A =
[[156,146,134,104,44,135,94,122,198,127,134,173,53,151],
[81,108,153,150,139,110,182,103,77,135,183,96,217,104],
[74,100,130,158,129,71,176,126,167,108,179,128,193,66],
[84,101,110,156,139,66,152,153,209,98,146,147,160,59],
[72,101,121,161,134,86,118,173,223,119,120,163,150,73],
[103,113,109,145,126,96,99,175,238,112,100,174,106,88],
[157,138,100,116,119,129,77,164,208,115,76,170,50,131],
[162,129,87,125,216,114,172,115,56,94,117,74,148,113],
[167,139,92,115,144,136,75,167,187,114,61,158,50,135],
[124,132,137,133,176,186,68,171,88,171,48,127,120,168],
[73,122,186,145,99,183,73,156,114,199,103,150,155,167],
[76,121,177,140,52,148,80,150,189,174,131,179,127,143],
[136,118,76,135,164,82,122,166,216,82,96,151,95,77],
[170,144,101,114,166,163,70,166,132,132,45,138,62,158],
[138,127,123,128,182,130,177,97,28,121,148,70,180,129],
[56,107,163,159,98,135,81,177,199,168,107,175,149,118]]
A[-16, 0] -> 156
A[13, -3] -> 138
A[-7] -> [124, 132, 137, 133, 176, 186, 68, 171, 88, 171, 48, 127, 120, 168]
A[2] -> [74, 100, 130, 158, 129, 71, 176, 126, 167, 108, 179, 128, 193, 66]
A[-8, -7] -> 167
A[-12] -> [72, 101, 121, 161, 134, 86, 118, 173, 223, 119, 120, 163, 150, 73]
A[14] -> [138, 127, 123, 128, 182, 130, 177, 97, 28, 121, 148, 70, 180, 129]
A[-14, 4] -> 129
A[11, 2] -> 177
A[10, -2] -> 155
A[:, -9] -> [135, 110, 71, 66, 86, 96, 129, 114, 136, 186, 183, 148, 82, 163, 130, 135]
A[-11, 0] -> 103
A[9, -2] -> 120
A[6, 6] -> 77
A[-10, -5] -> 115
A[-11, -4] -> 100
A[-3, -4] -> 45
A[3] -> [84, 101, 110, 156, 139, 66, 152, 153, 209, 98, 146, 147, 160, 59]
A[-15, -11] -> 150
A[5] -> [103, 113, 109, 145, 126, 96, 99, 175, 238, 112, 100, 174, 106, 88]
A[-4, -8] -> 122
A[15, 9] -> 168
A[4, 12] -> 150
A[-7, -8] -> 68
A[-11, -10] -> 126
A[-2, 3] -> 128
A[7, 2] -> 87
A[6, -12] -> 100
A[-3, 4] -> 166
A[:, -6] -> [198, 77, 167, 209, 223, 238, 208, 56, 187, 88, 114, 189, 216, 132, 28, 199]
A[-6, -5] -> 199
A[3, 3] -> 156
A[-7, 5] -> 186
A[-15, -3] -> 96

data =
124  184  144  135  151   33  146  179   41
145  122  161  116  134  177   65  152   83
data[0][0]: 124
data[-1][0]: 145
data[-2]: [124, 184, 144, 135, 151, 33, 146, 179, 41]
data[-1][1]: 122
data[-1]: [145, 122, 161, 116, 134, 177, 65, 152, 83]

B =
[[ 99 136 111 102]
 [ 95 151 119 104]
 [143  57 126 154]
 [100 193 128 129]
 [ 91 176 129 112]
 [ 92 183 129 117]
 [102 197 129 133]
 [154  43 141 107]
 [ 94 186 128 121]
 [111 212 138 143]
 [134  61  99 150]
 [ 94 159 122 106]
 [107 104  93 101]]
Rows and columns are counted from 0.
(0, 0) => 99
(2, 0) => 143
(6, 2) => 129
(5, 2) => 129
(8, 2) => 128
(4, 3) => 112
(5, 0) => 92
(0, 1) => 136
(3, 3) => 129
(8, 0) => 94
(5, 1) => 183
(11, 2) => 122
(11, 3) => 106
(11, 1) => 159
(9, 0) => 111
(3, 0) => 100
(11, 0) => 94
(9, 3) => 143
(2, 3) => 154
(4, 1) => 176
(0, 2) => 111

M =
112  153  127  190  196   63  187  167  193
 55  154   74  132  218   61   41  141   74
182  177   31  159  135  133  213   64  219
 88   92  229  161  109  167   64  121  170
M[0][-9]	112
M[-2][-3]	213
M[3][-4]	167
M[1][-5]	218
M[-2][5]	133
M[:, -4]	[63, 61, 133, 167]
M[2]	[182, 177, 31, 159, 135, 133, 213, 64, 219]
M[-3][7]	141
M[-3]	[55, 154, 74, 132, 218, 61, 41, 141, 74]
M[3][-6]	161
M[-1]	[88, 92, 229, 161, 109, 167, 64, 121, 170]
M[2][1]	177

X = [118,138,135,40,103]
X[0] = 118
X[2] = 135
X[4] = 103
X[3] = 40
